In the data rows, the value 128 means zero.
Each row has a hidden score. How much does it go up from the first row of each pair to the second? 10 means little or no change, 20 a big rise and 0 a big fall.
[138 136 154 147 134 143 119 127]
[112 130 176 146 121 112  86 122] 6
[122 126 144 132 121 136 133 135]
[109 145 141 153 122 126  87 159] 7
[139 118 117 113 121 121 128 131]
[127 147 162 139 106 106  96 123] 7
[122 124 132 127 105 149 126 121]
[127 101  96 109 135 143 172  88] 12
[114 163 156 116 119 105 106 115]
[124 114  99 117 127 135 154 123] 19
[128 106 139 121 178 116 109 134]
[145 145 149 101 108 119 129 117] 11
[114 167 176 169 118 158 115 137]
[131 120 139 109 164 141 117 140] 4
[126 144 120 122 158 157  98 148]
[122 148 135  47 116 106  74 162] 0
[118  89 102 136 159 152 173 111]
[131 175 148 145 104  93 117 145] 0
[143 133 107 112 139 121 139 141]
[117 128 125 112 118 119 143 114] 12
[114 152 143 151 139 140 135 132]
[121 137 149 127 123 141 154 110] 11
[143 111 101 122 125 134 124 160]
[117 145 158 155 148 186 128 136] 15
[122 163 147 139 134 162  87 142]
[130 158 149  93 133 133  93 146] 4
[132 167 130 149 125 140 146 129]
[127 104 128 119 123 115 116 134] 6
[122 116 100 150 124 118 114 134]
[147 152 140 186 118 121  96 154] 8
[120 129 128 139 124 142 120 140]
[125 155 133 140 117 117 144 113] 9
[125 139 175 164  99 120 149 129]
[118 173 146  74 107 148 126 140] 4
[112 123 127 154 117 111 119 149]
[138 156 133 117 131 147 144 117] 10
[130 117 113 118 131 160 146  99]
[120 119 130 100 129 157 159 100] 9
[137 156 172 155 100 118 118 122]
[137 126 100 110 134 116 130 150] 9
[121  93  97 147 132 142 152 119]
[130 168 162 164 115 130 139 125] 5
[113  99 100 124 139 151 178  82]
[136 128 105 104 131 116 140 128] 1
[126 136 130 107 120  96 122 126]
[149  79  90 116 137 156 134 106] 18
[137 133 137  75 123  96 106 163]
[135  90 136 113 134 147 120 105] 20
[132 125 113 137  77 107 106 126]
[134 160 160 137 102 121 135 136] 9
[148 147 142 121 112  93  80 155]
[134 118 133  88 144 133 133 132] 15
[141 138 144 117 143 144 156 123]
[126  96 101 136 165 149 172  77] 16
[130 130  75 125 119 118 165 138]
[123 142 156 110 114 136  75  93] 2
[114 149 180 101 123 102  84 138]
[121  98  88 135 155 165 187  82] 20
[133 163 157 129 115 135  87 161]
[145 124  96 115 118  93 138 153] 12
[122  93 102 114 126 118 145 126]
[121 109 102 127 129 104 142 127] 9
[142 163 116 151 104 173  66 132]
[117  94 139 120 131 129 113 165] 8
[123 112  61 116 142 112 149 129]
[149 143 136 151 111 112 123 116] 8
[118  65 101 116 145 133 103  86]
[127 149 148 132 122 134  98 151] 7
[128 117 129 127 135 160 189 111]
[135  86 120 128 122 127 108 123] 3
[140 150 127 115 113  70 104 145]
[139  98 103  78 147 145 101 146] 14
[139 151 143  86 108 109 106 132]
[116 117 118 127 137 145 138 132] 20
[117 101 118 120 134 117 133 110]
[130  94  88 105 129 112 111 133] 8
[105 154 156 133 128 145 128 119]
[163 176 157 140  79  86 118 131] 4
[127 120 105 114 118 123 105 117]
[123 120 125 151 111  98 139 126] 13
[119 120 129 131 151 139 157 125]
[ 67 126 132 112 123 145 150 103] 12
[138 197 129 112 105  87  84 135]
[107  96 128 151 132 152 150 115] 20
[121 131 130 136 141 137 115 138]
[140 153 114 116 118 104 128 128] 7
[105 143 124 144 134 133 129 132]
[128 129 120 128 105 111 128 151] 7
[120 135 112 106 133 110 107 147]
[130 136 139 159 133 174 152 131] 20
[143 134 150  73 128 108  93 159]
[125 135 134 170 151 144 156 120] 20
[130  80 105 103 131 130 151 108]
[133 120 107 109 134 129 133 135] 7
[139  96 113 123 138 120 113 142]
[137 139 157 150 140 141 135 121] 13
[141 100  81 105 137  99 140 106]
[128 156 191 154 113 121 133 123] 11
[148 105 141 128 135 144 150 127]
[120 126 133 143 117 126 139 109] 11
[132 102  70 112 130 120 122 133]
[119 162 160 151 118 129 131 136] 11
[125 116 148 104 128 135 139 118]
[127  49  74 111 131 135 191 121] 18
[141 110 101 141 157 152 133 107]
[138 130 133  94 133 149  83 158] 2
[141 116 112 137 132 128 117 130]
[133 158 165 162 117 122 126 143] 10
[145 126 110 120 143 124 116 116]
[119 153 152 143  99 109 123 155] 11
[145 100 106 119 135 156 174  87]
[129 154 164 139 108 132 116 118] 3
[111 130 115 126 119 108 120 132]
[133  93 101  98 124 124 132 114] 11
[128 101 111 120 125 112 104 112]
[133 121 111  89 134 110 144 125] 9
[130 148 126  85 111  93 146 119]
[136 134 137 164 139 129 182  93] 20
[119 174 180 158 125 117 139 136]
[128 139 143 120 124 143 142 115] 12
[123 132 116 123 147 133 107 132]
[148 123 124 130 126 113 120 120] 10
[132 157 183 128 117 126  90 168]
[122 119 105 127 132 101 128 133] 14
[127 137 127 163 134 137 115 130]
[128 111 123 153 139 143 178 113] 15
[128 141 145  92 154 134  91 120]
[177 157 136 105 118 157 148 137] 16
[124 143 140 100 123 158 104 147]
[122 117 149 112 123 110 118 123] 9
[135 120 147 141 111 114 101 146]
[110 121 156 108 145 132  79 193] 6
[140 151 105 110 117 103 159 138]
[132 143 124 129 117  78 114 146] 6
[107 112 131 117 148 120 135 128]
[135 124 131 135  93  94 156 121] 12
[135 140 131 105 122  96  91 201]
[123 152 157 147 126 137 137 120] 20
[137 129 117 129 106 107 125 134]
[110 127 139 131 131 148 116 137] 12
[128 133 127 157 137 147 143 135]
[125 132  89 110 145 143 144 104] 8
[149 100  70 118 149 148 170 104]
[141 118  95 140  86 109 152 107] 9
[131 113  83 106 125 125 144 126]
[117 157 136 160 127 147 141 101] 13
[124  65  87 119 146 134 131 115]
[128 116 115 116 133 124 150 120] 8
[135 174 166 171 112 126 127 127]
[136 137 118 169 145 144 164  84] 16
[122 129 128  96 137 112  53 136]
[128  91  85  87 141 111 169 103] 20
[140 158 153 149 118 123  98 135]
[129 127 121 132 148 146 130 126] 14
[119 115 130 141 123 144 167 123]
[130 118 118 135 123 137  95 147] 3
[145 126 107 255 120 125 140 128]
[157 140 132 105 126 115  91 157] 0
[122  72 139 127 110 134 153 102]
[111 128 129 127 154 140 140 119] 7
[144 119 112 133 121  84 135 136]
[119  97 109 138 116 138 127 115] 17
[128 123 116  96 112 144 138 101]
[122 119 121  94 127 149 123 121] 9
[139  82 114 127  99 129 157 113]
[103 114 131 143 112 111 111 138] 5
[122  96 144 104 112 138 146 109]
[151 154 144 139 113  88 106 136] 2
[130 158 184 156 108 124 125 134]
[124 163 150 143 118 136 138 123] 12
[128 154 141  82 131  96 102 194]
[123 168 151 168 109 131 137 115] 20
[128 127 166  96 120 119  86 155]
[122 151 141 175 127 140 125 111] 20
[141 152 149 135 117  75 110 139]
[128 117 130 129 125 137 126 131] 18
[141 100  98 127 154 176 133 113]
[131 140 137 149 132 143 154 129] 9
[119 134 127 113 126 178 145  95]
[142 134 129 124 108 134 145 122] 6
[116 137 136 141 138 156 157 126]
[120 151 140 138 111 137 158 114] 9
[138 130 160 123 110 109 127 143]
[129 155 167 162 120 143  96 144] 13
[135 173 165 165 119 104 125 133]
[152 109  83 123 108 100 133 135] 12
[144  96  95 102 139 136 151 138]
[123 106 102 136 130 110 129 106] 10
[146 133 169 114 132 144 138 124]
[131 148 146 111 116 123 138 176] 9
[139 129 121 153 120 109 123 109]
[112 107 122 147 142 144 151 117] 15
[109 141 164 125 127 192 105 153]
[123 129 139 131 148 147 126 138] 8
[128 133 110 124 189 170 160 123]
[128  36 108 136 157 176 164 100] 16
[118 137 109 127 108  95 105 158]
[125 128 133 135 124 122 111 126] 12
[130 128 127 168 103 106 108 146]
[116 160 167 143 104 116 115 147] 8
[123 125 129 146 126 137 156 110]
[129 152 154 112 166 148  80 158] 0
[128 147 152 137 148 100  94 141]
[129 141 147 133  93 131  97 151] 15
[137 126 104 136 138 178 176 100]
[136  79 102 125 124 128 157 131] 5
